In the rows, zero is written as 128.
The rows below come in pairs that one turn or mirror swaps. Which row does each named row swap with?
The rows were stretched afterwards, more along some directions than others.
kupog: [131 171 116 124 145 129 164 120 100 112 107 133 113  89 123 129 104 136
 139 148]
Kag: [105 163 124 127 100 108 136 132 108 130 124 151 112  71 144 104 125 100
 119 132]
Koz: [122 164 116 136 123 116 123 128 115 111 121 131 111  93 161 104 140 154
 111 118]
boki: [125 137 119 123 138 168 117 109 106  93 122 146 127 101 137 118 118 137
 110 106]
zubov: [140 169 138 135 140 124 170 124 110 106 108 129 105 103 131 125 111 141
 127 129]
vum: [118 161 131 140 130 135 146  98 118 109 103 138 113  91 134 125 108 130
 132 128]
Gisu: [104 147 112 132 129 119 137 131 142  94 108 124 103 113 110 102 127 140
 107 130]
Gulor: [117 137 136 127 117 117 103 127 131 112 131 142  98 101 163 123 138 123
 130 132]
Riru: [119 159  98 148 151 130 180 144 117 125 111 145 112 120 118 120  87 148
 127 151]
firi: [127 151 140 143 139 114 126 123 122 104 106 122 103 108 154 108 137 164
 130 120]
Fuv: [129 183  93 121 136 143 171 105  78 126 132 147 136  96 120 137 100 130
 133 129]
Fitek: [121 155 124 108 124 149 120  98  94 144 135 179 137  78 161 130 131 111
 129 113]
Tem: [113 162 121 121 144 115 158 149 139 120 117 142  95 124  82 154  99 119
 143 146]
vodid: [130 129 100 134 140 146 130 113 105  99 121 142 110 105 139 127 111 148
 106 114]
zalo: [128 157 119 135 148 106 142 100 116 113 119 127 110 100 138 123 130 141
 128 124]
betur: [136 186 140 130 139 128 149 125 111 152 112 175 120  79 150 118 133 126
 138 126]
poro: [117 181 103 137 126 131 174 129 104 140 123 162 129  97  92 138  98 107
 154 120]
sodu: [114 170 101 115 130 138 173 122  90 128 119 145 122 100 119 148  78 124
 126 145]
tifit: [127 155 122 122 119 134 111  99  97 126 130 155 142  73 156 113 141 141
 127 103]
Misu: [103 143  81 151 126 136 160 136 124 112 113 135 115 131 120 107 100 140
 116 149]
mon: [119 178 100 116 130 135 181 122  95 158 131 181 127  95 109 152  91  91
 151 137]
nef: [ 99 156 144 128 110 108 125 109 136 133 111 136 100  86 130 111 141 124
 134 148]
mef: [143 155 104 142 168 152 161 125  95 138 148 181 121 108 131 134 103 109
 140 110]
gaku: [116 128 126 126 118 158 117 121 116 113 128 137 132 130 150 121 119 157
 113 138]
relak: [127 172  99 118 118 111 181 121 111 136 132 149 119 113 103 159  96 111
 134 127]
misuz: [116 166  79 136 120 133 165 130 113 135 122 173 120 104 115 131 100 115
 122 120]
Puv: [132 151 132 128 129 141 120 110 104 151 139 176 116  90 161 141 134 103
 139 111]
muled: [114 178 111 121 116 125 160 111  98 147 128 144 139 102 137 129 126 136
 140 140]
zat: [120 154 141 137 162 145 126 127 125 128  98 143 120 106 143 101 137 160
 125 145]
vube: [121 139  87 145 138 123 162 139 121 103 120 132 104 139 100 128  94 156
 126 125]
fupiv: [106 173 132 134 113 109 171 150 124 140 101 164 109 101 119 138  90  99
 148 155]
gizi: [128 149 132 126 133 126 166 149 117 139 133 174  94 124 106 120 109 111
 134 136]
dapus: [ 89 161 110 142 123 126 144 132 120 124  96 125 107 115 126 142 103 130
 140 164]
sena: [105 160 130 118 123  93 138 127 123 117 102 139  90  97 125 119 130 128
 119 136]
vidi: [134 127 113 126 151 161 123  91 108 115 122 159 126  98 131 129 107 155
 119 122]
vif: [141 135 109 138 166 148 150 116 112 128 145 165 116 127 111 129 110 130
 132 114]
zikos: [114 173 129 123 135 109 161 157 123 134 115 138 107 103 104 147 112 101
 154 147]
Zit: [125 180 114 125 117 140 177 156  96 146 133 172 123 114 106 129  88 101
 134 128]
fafef: [128 160 117 122 149 179 116  95  78 128 137 168 142  88 148 127 127 129
 125 102]
Muba: [129 140 122 145 103 122 132  99 109 119 117 161 133  87 165 134 125 119
 140 119]
kizor: [ 99 145  90 134 132 171 125 116  98 155 140 181 137 112 130 137 121 114
 138 118]
mit: [113 142 128 119 112 122 123 127 117 128 111 165 122  92 152 125 113 128
 122 140]
Vusen: [124 176 106 145 149 135 171 158 118 134 123 157 105 117  99 128 102 127
 136 128]
Fifi: [115 141 123 147 145 141 117 121 117 114 110 144 117  97 174 100 129 157
 110 127]
fidu: [120 148 132 135 110 150 105 127 129 123 120 126 120 111 152 105 130 125
 114 133]
fiku: [122 163 139 106 143 120 156 132 106 154 134 167 110  99 109 132 113 118
 150 141]
Piro: [122 147 134 121 129 166 117 110  86 132 131 166 125  85 176 125 115 120
 121 122]
Nofu: [ 93 143 113 120 109 123 125 121 112 129 137 159 106 100 132 123 119 102
 130 120]
vipaf: [138 169 108 122 155 113 152 103  98 114 126 139 126  88 146 128 121 143
 122 117]
luvuz: [119 135 115 120 105 123 123 139 118 112 142 137 122 109 148 124 128 116
 122 124]
memov: [130 158 119 129 131 121 165 109 117 121 102 156 138 103 100 157 102 133
 142 126]
Lani: [114 183 123 117 112 112 132 129  94 135 110 147 119  76 154 119 124 122
 124 132]
daro: [124 172 142 117 140 131 161 148 110 151 125 172 119  87  97 119 110 104
 133 135]
koru: [115 174 111 132 129 132 156 144 132 134 104 120 113 121  92 132  96 122
 130 159]
muno: [128 149 135 137 161 133 142 143 130 134 115 156  97 103 120 103 130 133
 139 149]
kuz: [104 130 124 127 132 153 124 120 137 140 130 168 109 115  90 124 119 120
 128 131]

koru pairs with fidu
vif pairs with zalo
Nofu pairs with fiku
memov pairs with Muba
kizor pairs with muled

The rows below come in pairs that one turn or mirror swaps. Which row does each named row swap with?
The rows were stretched afterwards, more along some directions than others.
Vez: [153 103 137 115 123  95 140 124 157 116 110 150 122 102  53 140 111  91]
Dur: [155 141 129  94 102 110 103 136 150 118 110 118 120  94  80  88 106  89]
pebo: [ 93 140 112 130 131 133 139 130 124 107 125 155 142 157 105 134 142 129]
Muk: [126 133 120 105 108 110 136 140 146 125 143 120 114 156 122 101 107  94]
bozad: [138 134  94 104 123 104 150 135 155  95 147 151 141 160 111 113 127 125]
Kugev: [145 119 141 124 153 123 108 151 100 121 135 114 118 105 101 128 116 111]
rel: [159  92 141 101 114 112 139 137 132 107 124 118 122 138 131 126  93 113]
Rovum: [112 148 123 112 133 136 102 116 123 113 133 136 163 141 119 137 143 113]
befo: [182 118 111  91  97 135 147 119 109 103 148 115 122 140 117 132  99 108]
pekol: [175  99 126 109 106 104 107 141 129 112 151 106 102  83 100 114  75  98]
Vena: [138 135 133 128 105 123 108 125 126  80  98 115 136 115  89 114 100 113]
savos: [106 108 120 114 134 112 117 122 163  99 122 139 139 137 122 150 109 123]
dopu: [111 110 112 119  97 106 141 137 162  97 144 149 151 166 129 138 117 124]
pabe: [170 106 138  88  85  91 139 109 148 116 158 162 150 130  99 133 131 115]
vuk: [150 118 137  82 127  93 135 124 152  99 147 175 144 126  89 122 143 113]
Puso: [140 113 115  92 144 116 147 125 146 113 104 139 128 159 127 112 116 132]
delur: [111 132 117 110 101 138 131 119 154 100 130 134 166 186 139 142 136 124]
lesan: [103 109 123 111 113 130 105 130 129 106 103 146 127 137 135 110 114 154]
Gizak: [166 117 142  95 117 135 134 120 103 139 120 126 138 115 111 125 131 104]
vogu: [ 98 157 133  96 114 127  79 124 140 126 104 147 162 138 113  74 149 125]
sigi: [166 124 129  93  91 110 138 113 109 118 139 129 153 124 106 116 133 104]
Tipot: [124 102 126 114 121 137 115 123 107 105 144  95 151 153 151 125 117 127]
ris: [127  98 127 129 160 121 132 140 136 107 112 114 121 110  97 175 109 111]
likog: [177 123  99  99 103 119 121 125 117  98 160 111 116 124 114 124  84  99]
pepev: [180 114 126 103 126 105 124 138 124 112 129 132 102 104  78  91  97 112]
mav: [152 131 128 108 110 134  93 132 103 147 127 111 111  99 107 101 102  99]
serup: [ 86 143 114 121 106 126 146 120 133 118  89 140 139 175 138 135 125 128]
taso: [167 140 129  89  89 131 139 116  95 132 154 112 119 132 100  94 116  92]
moti: [ 98 139 114 106 141 114 123 111 163  86 108 172 167 169 104 118 149 143]
tadi: [ 88 150 121  98 109 151 134  92 118 111 119 136 169 190 138 124 151 132]
Lilit: [ 96 164 116 116 105 136 136 125 138 116 113 151 156 165 125 128 147 116]
mogov: [120 129 101  86 108 126 163 104 164 115 124 165 145 185 117 149 132 116]
Budir: [159 132 136 109 107 137 107 123  96 147 131 131 124 110 101 106 119 105]
topob: [120 111  95  96 123 120 132 109 155 119 122 148 131 160 124 147 108 116]
Risi: [156 153 149  69 114 129 113 108 114 121 103 142 147 128  95  62 143 106]
Mumag: [109 104 124 130  91 128 122 117 126 103 117 133 140 158 150 151 107 158]
bareb: [105 163 129 111 117 143 106 106 120 112 124 155 178 160 122 123 160 125]
guta: [185  90 133 108 109 124 147 141 123 131 150 106 105 127 110 143  94  94]

Puso pairs with bozad
mav pairs with Rovum
Budir pairs with bareb

The rows below come in pairs that one turn or mirror swaps. Which row does each named row swap with?
The rows were stretched afterwards, more along some directions than others.
befe: [100 115  59 133 159  83 114 130 102 155 144 143 109 177 129  92 151 169
 134]
kaba: [ 95 153  86 154 184 130 120 155 131 201 108 149 111 130  98 165 147 117
 138]
kilu: [141 117  92 121  87  86 130 144 157 135 135 130 142 112 169  81  97  96
 135]
gifa: [120 160  68 126 137 136 159 171 152 189 143 104 116 112  93 169 129 113
 120]
Ral: [153 148  61 127 106 107  82 154 151 168 172 133 115 114 146  70 159 141
 175]
goni: [123 134  83 138 103  98 122 137 148 101  98 129 112 131 155 108 115  93
 155]
tun: [ 49  97  66 147 177  92 133 146  83 168 107 175  92 180 115  92 131 183
 163]
nug: [137 193 107 121 126 113 133 131 125 167 114 138 143 147 120 129 147 122
 132]
Lopa: [118  83 100 168 143 143 130 165 159 203 144 163 113 147 114  87  95 160
 136]
Nasun: [124 120 111 134 168  64 117 170  98 133 134  89 124 143 148 177 176 115
 128]
zapek: [112 104  21 126 152  72 150 167  97 178 118 154  84 180 142  78 146 179
 160]
kov: [139 129  69 103 126 100  83 187 151 181 179 150  93  82 159  72 157 135
 187]
Domap: [110 167  74 138 143 108 129 143 128 162 116 135 136 136 107 177 159 100
 139]
Zeniv: [145 117 119 134 115 118  93 151 169 159 122 169 110 150 132 114 140 131
 125]
Fevin: [132 128 100 142 172  67 115 178  91 141 129 100 123 145 132 177 193 117
 129]
sizu: [129 117 108 133 157  76 121 183 108 134 132  92 108 138 154 168 163 115
 128]
zur: [ 86 141  58 143 136 113 153 166 124 191 133 125 145 135 118 176 136  96
 132]
genag: [ 79 107  75 121 164  72 123 146  59 149 129 149 101 156 141 100 140 163
 170]
volu: [ 82 127  41 125 137  76 129 164  97 168 113 139  94 173 128 109 141 149
 162]
suv: [160 127 111 117  99 120  96 163 178 172 140 155 111 139 142 111 154 124
 120]
menuv: [133 124  86 110  84  89 115 147 157 115  97 139 121 145 183  70 115  98
 147]
nek: [141 145  96 110 124 100 170 142 152 128 141 118 115 152 149 105 141 127
 118]
noz: [103  76 113 154 165 120 126 150 151 149 129 155 104 157 125  91  97 160
 127]
verif: [102 171  97 100 136 115 141 136 165 131 123 123 137 143 136 119 166 120
 111]
mur: [127  80 105 178 163 118 121 161 147 167 133 162 110 143 115  90 103 153
 141]
vomid: [142  99  81 117 139  73 126 151 137 179 159 133 146 154 141  85 179 136
 132]
nonuk: [104 167  53 159 161  83 160 158 133 192 115 126 120 162 112 163 132 104
 136]
ririz: [ 96 138  77 104 161  87 135 148  65 127 103 141  90 187 138  94 149 173
 162]
rut: [134 116  59 130  89 100 126 149 166 140 117 139 107 149 171  67  98 107
 147]
zin: [137 106  82 116 145  61 139 150 131 168 154 122 150 150 150 104 181 125
 132]
Gofif: [139 116  61 122 129  92 164 108 137 121 182 140 114 167 113  56 124 188
 127]
nuze: [ 83 151  99 157 148 110 157 127 130 180 122 139 148 135  90 162 123 111
 121]
tuvul: [155 136 111 147 135 130 100 159 153 176 125 163 104 148 102 118 147 150
 123]
vom: [ 74 119  26 118 160  86 147 165 107 175 125 139  83 202 120  96 135 164
 150]
fet: [155 116 112 151 114 111 107 146 150 153 121 158 129 161 115 117 137 132
 110]
fopiz: [136 130  98 132 164  61 139 160  88 131 116  94 125 163 130 166 179 123
 116]
nosar: [ 88  85  49 134 175  94 144 134  78 161 133 141  95 187 107  95 124 181
 140]
nuv: [134 137  84  82 112 131 129 156 163 165 170 135 107 161 149  46 158 176
 123]
pek: [144 127  79 141  91  88 138 144 172 130 130 114 137 128 162 101 103  87
 129]
nub: [103 170  75 173 144  95 137 164 132 183  98 135 113 126 108 178 120  94
 152]
Bilu: [105  88  72 116 158  72 145 169 112 181 133 133 121 167 156 106 176 136
 148]
gel: [122  79 103 159 150 132 118 159 160 170 142 169 105 146 117  72 101 167
 139]
dokov: [ 93 163 124 136 132 133 109 142 139 179 105 161 134 112 119 145 121 100
 138]
Vogit: [ 93 157 102 142 162 129 127 137 149 140 118 129 105 124  96 184 133  94
 118]
lopu: [169 151  69 124 121  99  87 177 150 177 192 123 104  88 148  89 157 131
 183]
vub: [148 138  87 119 116 146 100 169 165 165 185 123  93  92 142  92 142 130
 164]
Nuli: [141 113  89 112 151  73 126 144 149 180 170 135 138 143 140 104 182 134
 132]
nof: [139 127  48 108 120 102  87 184 164 175 177 142  84 114 157  65 165 142
 182]
bul: [142 147  45 111 127 108  97 189 155 185 184 112  90 102 153  98 165 120
 177]
Kuv: [132 113  81 109  87 103 116 141 152 133 118 142 120 154 192  48 133 122
 145]
Gomi: [ 84 104  46 141 160  74 136 141  66 129 112 134 115 193 130 115 134 165
 151]
mol: [ 62  83  22 131 151  80 150 167  74 165 121 152 104 190 144 107 135 159
 162]

tuvul pairs with fopiz
ririz pairs with nug
nuv pairs with nek
bul pairs with rut
kov pairs with kilu

The rows below come in pairs that one turn or mirror swaps. Which row does each named row swap with?
The rows were stretched afterwards, more along some directions than others.
Ferif: [ 93 192 134 151  70 104 132 108 137 133 128 116 124 104 164 113 115]
lat: [100 145 144 120 179 106 152 151 158 174 134 132 156 136  83 129 106]
petu: [ 79 153  83 157 131 124 158 128  97 142 201 134 145 112  93 179 108]
kabag: [ 69 171  89 140 160 138 159 156 107 151 209 106 155 103  87 155  99]
sez: [ 55 209 198 109 155 146 132 132 114 118 149 115 140  95 117 180 131]
Bibug: [132 190 172 102 146 126 106 156 147 136 106  79 135  58 134 137 134]
segas: [129 195 162  84 114 127 107 114 140 114 129 137 109 136 115 138  69]
maned: [135 179 142 124 143 124 135 153 153 160 109  67 143  41 138 156 127]
ged: [ 73 178  66 124 160 143 155 145 122 121 197 106 130 129  80 162  79]
Sop: [ 50 207 191 146 115 111 135 102 105 112 158 118 160  80 116 153 115]
beva: [144 174 174 123 121 103 114 156 150 144  96  85 142  51 136 146 122]
debu: [ 89 177  94 132 142 129 179 144 102 156 200 120 176  96 103 174  83]
Dud: [140 182 151  75  97 139  99 105 123  90 110 136 109 126 109 136  91]
rami: [ 95 128 120 119 180 110 131 150 162 161 128 126 115 151  71 119 123]
zula: [ 81 188 133 146  90  95 124 134 153 151 143 131 110 117 149 119 113]
govon: [145 182 171  71 108 143 109 125 155 111 112 124 120  99 126 137  96]
nos: [ 86 187 125 169  95  94 140 116 162 153 141 109 124 106 158 136 103]
Zoli: [120 181 155  66 108 145 105 105 141  92 126 130 118 109 122 123 103]
dov: [ 43 223 178 139 110 140 132 108 117 107 165 133 158 104 126 167 108]
gid: [125 185 147 112 138 119 118 169 140 156 117  92 134  54 124 149 128]
Minib: [103 132 125 137 160 108 155 141 159 154 137 124 125 148  91 113 113]
bal: [ 72 196 133 149  84  97 122 102 139 121 131 124 106 119 160 143 128]
kudug: [ 92 132 112 131 170 107 142 154 160 161 144 119 119 155  81  96 109]
Dipo: [ 97 161  95 139 170 139 152 151 106 159 194 104 128 117  91 182  99]
guk: [ 85 169  87 122 162 148 159 148  94 144 185  98 146 111  84 150 102]
lanot: [ 30 213 185 127 131 140 122 108 112  94 169 129 161  98 115 161 124]
gazo: [105 129 135 122 177 132 131 149 149 162 149 128 136 137  77  98 128]
nitu: [150 176 169  76  97 124 114 109 138 114 121 111 123  84 123 102  88]
suga: [130 179 168  81 109 136 110 124 149 109 138 132 102 123 114 137  78]
fesop: [ 65 148 131 112 216 134 137 161 169 140 134 106 120 153  62 121 129]
someg: [106 168  93 146 156 133 170 147 105 144 182 102 166  96  86 162  86]
tebo: [ 97 172 141 146  74  81 109 121 173 144 130 127 115 114 140 113 108]
lide: [ 88 159  87 138 168 126 161 160 109 151 177  96 152  96  79 162 103]
Bor: [ 53 212 183 123 143 150 129 118 109 110 151 125 141 110 100 165 114]
sek: [ 49 198 209 122 132 140 116 127 120  99 155 127 143 115 115 142 130]
kupof: [ 92 131 135 135 197 118 131 146 154 173 133 121 101 166  78 140 129]
segin: [ 94 127 146 128 182  93 125 158 163 161 129 124 117 163  65 123 109]
basoz: [101 194 146 118 125 139 125 148 127 146 130  77 157  36 126 138 147]

segas pairs with sez
Bibug pairs with bal
gazo pairs with petu

